One turn moves every row onto another: examples first, then more rows asked:
Sogut: [ 1.23 -0.31 -0.55  0.53 -1.01  0.15  1.16 -1.28 -0.66 -0.45  1.56 -1.97
  0.96  0.59 -0.30  0.68 -1.43  0.57  1.38 -0.87  0.45 -0.40 -1.99  0.16
 -0.07 -3.91  0.28]
vizug: [-0.03  1.24  0.72  0.94  1.22  0.24 -1.29 -2.09  0.73 -0.28 -0.87  0.12
  0.28  0.08 -0.66  3.79 -3.22 -2.84 -0.85 -0.80 -1.75  0.35 -1.79 -0.98
 -0.98  1.04  1.64]
biri: [ 1.41  0.08 -1.11 -0.25 -1.08  0.31  2.18 -0.75 -0.08 -0.07  2.04 -1.89
  1.11  0.73  0.13  1.29 -1.75  1.52  1.84 -0.75 -0.04  0.33 -1.82  0.66
 -0.40 -2.50 -0.16]
Dutu: [-0.50 -1.20  0.26  0.04 -0.96  1.34  0.53  0.46 -0.44 -1.05  2.02  0.48
 -0.66  0.45  0.98  2.71 -0.52 -0.61  0.07  0.48 -0.48  2.64 -0.39 -1.87
 -0.31  2.78  0.36]
mes: [ 1.75 -0.34 -1.35  0.54 -1.06 -0.45  1.73 -1.15  0.30 -1.14  0.67 -1.52
  0.59  0.36 -0.04  1.64 -1.17  0.53  1.16 -0.33 -0.30  0.08 -1.90  0.42
  0.42 -4.08  0.18]
Fufo: [-0.67 -1.47 -0.39 -0.25  0.39 -0.99  0.41  1.64  1.18 -1.22  0.18  0.72
 -1.08  1.37 -0.50  0.88  1.27 -0.95 -0.84  0.53 -1.58  1.96  0.66 -0.46
  2.52  0.40 -0.10]
fote: [ 0.28 -0.91 -0.37  0.73 -0.39  0.85 -1.12 -0.51 -1.15 -1.90 -0.63  0.03
  0.29 -0.21 -0.83  4.08 -2.40 -1.24 -1.05  0.34 -0.98  0.33  0.25 -3.13
  0.15  1.20  1.79]
nim: [ 1.35 -1.23 -0.53  0.61 -1.28  1.48 -1.85 -0.30 -0.36 -1.45 -0.20  0.32
 -0.16  0.39  0.53  3.55 -3.25 -1.69  0.24  0.65 -0.32 -0.45 -0.40 -2.38
 -0.32  0.55  1.93]
lelop: [-1.83  0.15 -0.32  0.85 -0.17  0.73  1.32  0.82 -1.00 -1.86  1.49  0.00
  0.09 -0.30 -0.55  2.83  0.39 -0.52 -0.32  1.21 -1.34  1.73 -0.89 -2.74
 -0.05  2.39  0.71]
ludil: [-0.84 -0.56 -0.27  0.08 -0.06  1.39  0.64  1.04  0.06 -1.68  1.21  1.01
 -0.31 -0.55 -1.24  3.56 -0.55 -0.32  0.08  0.79 -1.01  2.82  0.34 -2.22
  0.70  2.49 -0.36]
goto: [ 0.77  0.59  0.35  0.93  1.03 -0.62 -1.49 -2.20  1.39  0.27 -1.43  0.00
 -0.36  1.34  0.45  2.10 -2.81 -3.38 -1.06 -0.07 -1.44 -0.16 -1.90  0.09
 -1.08 -0.08  1.49]
tapo: [ 1.54  0.32 -0.65  0.64 -0.33 -0.03  1.74 -1.46  0.84 -0.48  1.72 -1.25
  0.53  0.12 -0.09  0.96 -0.86  0.10  1.66 -0.81 -0.16  0.53 -2.83  0.98
 -0.34 -4.00 -0.42]
gokef: [ 1.39 -0.70 -1.77  0.17  2.71  1.14 -1.27  2.10  1.38 -0.88  0.93  1.62
 -0.15 -1.32 -3.29 -0.57  0.23 -1.38  0.24  0.86 -0.98  0.68  0.45 -1.51
  0.70 -1.71 -1.26]
lozi: [ 1.31  1.77 -1.18 -0.82  2.61  0.42 -0.75 -0.45  1.45  1.61 -0.42 -0.31
  1.30  0.68 -1.58  1.83 -4.21 -1.31 -0.24 -0.11 -2.13 -0.52 -0.64  0.12
 -2.09  1.51  0.51]
kib: [ 0.64 -0.08 -1.06 -0.40  2.56  1.18 -0.98  1.95 -0.30  1.57  1.38 -0.81
  0.59  1.92 -2.86 -1.95 -2.50 -0.70  0.82 -0.98 -0.97 -1.58  0.52  0.04
 -0.50 -0.23 -0.50]
Rusuf: [ 1.70 -0.07 -1.66 -0.30 -0.51 -0.50  2.34 -0.33  0.72 -0.40  1.36 -1.59
  0.90  0.63 -0.26  0.92 -0.97  1.29  1.56 -0.41 -0.57  0.33 -1.57  1.15
  0.37 -3.46 -0.42]
keb: [ 0.24  0.74  0.32  0.42  2.97  2.22 -1.99  0.95  0.74  1.14  2.59  0.83
  0.23 -0.75 -3.28 -1.51 -0.95 -1.91  1.16 -0.80 -0.05  0.27 -0.98 -0.96
 -1.22 -0.69 -1.33]
kefe: [-0.76 -0.87 -0.05  0.83  0.12  1.04  1.44 -0.04 -0.85 -1.79  1.53  0.38
 -0.73  0.54  0.22  3.49 -0.84 -0.94 -0.20 -0.42 -1.41  2.60 -0.65 -1.72
 -0.14  2.86  0.48]
Libu: [-0.66  0.95 -0.19  1.43  2.60  1.57 -1.31  1.07 -0.28  0.20  2.25  0.02
  0.33 -0.72 -2.99 -2.12  0.31 -2.11  0.65  0.58 -0.10 -0.76 -1.62 -1.82
 -1.27 -1.45 -0.80]
Por: [-0.96 -0.75 -0.10  0.22  1.66 -0.26  0.09  1.63  0.93 -1.59  0.87  1.34
 -0.76 -0.31 -2.20  0.99  1.77 -1.21 -0.69 -0.22 -1.86  2.25  0.32 -1.40
  2.40  0.05 -0.38]
meti: [ 1.49  1.54 -1.09 -0.26  3.46  0.70  0.13 -0.09  1.67  1.51  1.03  0.02
  0.47  1.26 -1.05  0.65 -3.47 -1.67  0.68 -1.38 -2.54 -0.52 -1.62  0.99
 -2.41  0.97  0.30]
rofu: [ 1.31 -0.27 -0.70  0.61 -1.29  0.75  1.75 -1.05 -0.11 -0.95  2.25 -1.38
  0.63 -0.06  0.11  1.52 -1.07  0.73  2.00 -0.57  0.47  0.85 -2.31  0.02
 -0.23 -3.31 -0.27]
nul: [-0.47  1.94 -0.36  1.54  1.21 -0.46 -0.76 -1.70  0.41 -0.42 -1.60 -0.66
  0.67  0.66 -0.98  2.77 -2.85 -2.79 -1.02  0.90 -1.95 -1.23 -2.23 -1.16
 -1.20  0.04  1.60]
rir: [ 0.27  2.82 -1.24 -0.35  2.99 -0.06  0.35 -0.01  1.29  1.40  0.61 -0.67
  1.31  0.65 -0.98  1.08 -2.55 -1.45  0.01  0.01 -2.79 -1.11 -2.19  0.00
 -2.56  1.36  1.02]
Sipus: [ 0.61 -0.31 -0.15 -1.01  1.40  0.97 -1.88  1.69 -0.29  2.16  1.68 -0.84
  0.66  1.92 -1.38 -2.08 -2.15 -0.67  0.52 -0.86 -0.40 -1.59  0.28 -0.35
 -0.68  0.19  0.41]
Bamiv: [ 0.86  0.33 -0.54  0.19 -0.67 -0.78  2.49 -1.47  0.48 -0.38  1.32 -1.72
  0.68  0.90  0.30  1.47 -0.80  0.67  0.99 -1.05 -0.66  0.89 -2.36  1.24
  0.15 -2.82  0.08]
Kiz: [ 2.02 -1.08 -1.94  0.11  1.70  1.00 -0.92  2.17  2.71 -1.24  1.09  2.24
 -1.09 -0.85 -1.17  0.09  0.44 -1.83  0.93  1.18 -1.27  0.94 -0.27 -0.75
  0.84 -1.90 -0.89]
tigir: [ 0.17 -0.72  0.12  1.46  2.82  1.93 -1.02  0.91 -0.42 -0.13  2.83  0.65
 -0.74 -0.11 -2.59 -2.14  0.37 -2.18  0.57 -0.95  0.07  0.63 -1.03 -1.22
 -0.77 -1.25 -1.26]
Bibi: [ 1.63  1.19 -1.04 -1.35  2.35  0.19 -0.16  0.13  2.10  2.08  0.76 -0.09
  0.66  1.44  0.09  0.68 -3.04 -1.18  0.20 -0.39 -2.21 -0.10 -1.12  1.11
 -2.26  1.53  0.54]
gudo: [-0.64 -1.58 -0.97  0.90  0.85 -0.44  0.97  1.39  0.28 -2.31 -0.30  0.71
 -1.18  1.02 -1.54  1.56  0.62 -1.07 -0.81  0.58 -1.89  1.75  0.81 -1.02
  2.58  0.19 -0.54]
lumo: [ 0.59 -0.59  0.58  0.99  1.85  1.96 -2.19  0.56  0.48  0.54  2.57  0.88
 -0.65 -0.25 -1.49 -2.04  0.07 -2.56  0.87 -0.08  0.75  0.57 -1.41 -1.01
 -1.19 -1.47 -1.08]
las: [ 0.40  0.80 -0.02 -0.78  2.99  0.45 -1.74  0.60 -0.29  2.18  1.16 -0.97
  1.29  1.05 -2.53 -1.33 -2.29 -1.17 -0.53 -1.75 -1.24 -1.44 -0.14 -0.63
 -1.13  0.43  0.70]
Vimaf: [ 1.35 -1.06 -1.92  0.94  1.96  1.74 -0.08  2.25  1.84 -2.12  1.57  2.24
 -1.23 -0.97 -2.12  0.74  0.13 -1.56  1.39  0.44 -1.38  1.15 -0.23 -1.16
  0.97 -1.45 -1.28]
teno: [-0.38  0.59 -0.80  1.22 -0.85  1.51 -0.61  0.08 -0.59 -2.02 -0.04 -0.05
  0.49 -0.51 -0.59  4.14 -2.66 -1.24  0.46  1.17 -1.27 -0.92 -1.28 -3.07
 -0.41  1.05  1.94]
laga: [ 0.65  0.53  0.02  1.57  1.97 -0.14 -0.97 -2.33 -0.04 -0.05 -1.33 -0.69
 -0.12  1.52 -0.69  1.96 -3.63 -3.23 -1.17 -0.74 -1.59 -0.71 -1.73 -0.22
 -1.36  0.06  1.27]
Mam: [ 0.40  0.59 -2.01  0.95  2.34  1.19 -0.13  2.39  1.95 -1.59  1.64  1.78
 -0.32 -1.71 -2.57  0.25  1.07 -1.59  1.07  1.34 -1.73  0.04 -1.26 -1.67
  0.39 -1.75 -0.66]
Dopi: [-1.66  0.13 -1.24  0.58  0.82 -0.48  1.09  2.31  0.78 -1.77  0.13  0.58
 -0.28  0.25 -2.17  1.30  1.41 -0.69 -0.29  1.68 -2.06  0.93  0.11 -1.50
  2.28  0.06 -0.30]
lemo: [ 0.55 -0.36 -0.35  0.09 -1.01 -0.25  2.06 -0.71 -0.58 -0.47  2.10 -2.06
  0.74  0.92 -0.16  0.53 -0.38  1.14  1.26 -1.10  0.09  0.64 -1.70  0.48
  0.45 -2.98 -0.05]
Sesi: [ 0.79 -0.72 -0.88  1.03 -0.59  1.75 -0.73 -0.33 -0.82 -1.54 -0.32 -0.13
  0.01  0.74 -0.43  4.06 -4.33 -1.39  0.56  0.00 -1.02 -0.54 -0.33 -2.07
 -0.52  1.18  1.42]
vege: [-0.51  1.69 -0.86 -0.39  2.15  1.16 -0.98  1.95 -0.18  1.77  1.53 -1.16
  1.53  1.03 -2.79 -1.32 -2.21 -0.55  1.00 -0.05 -1.26 -2.46 -0.62 -0.90
 -1.14  0.24  0.34]

Kiz goes to Fufo
ludil goes to fote
mes goes to Bamiv
Now these:
Sesi goes to laga
lelop goes to teno

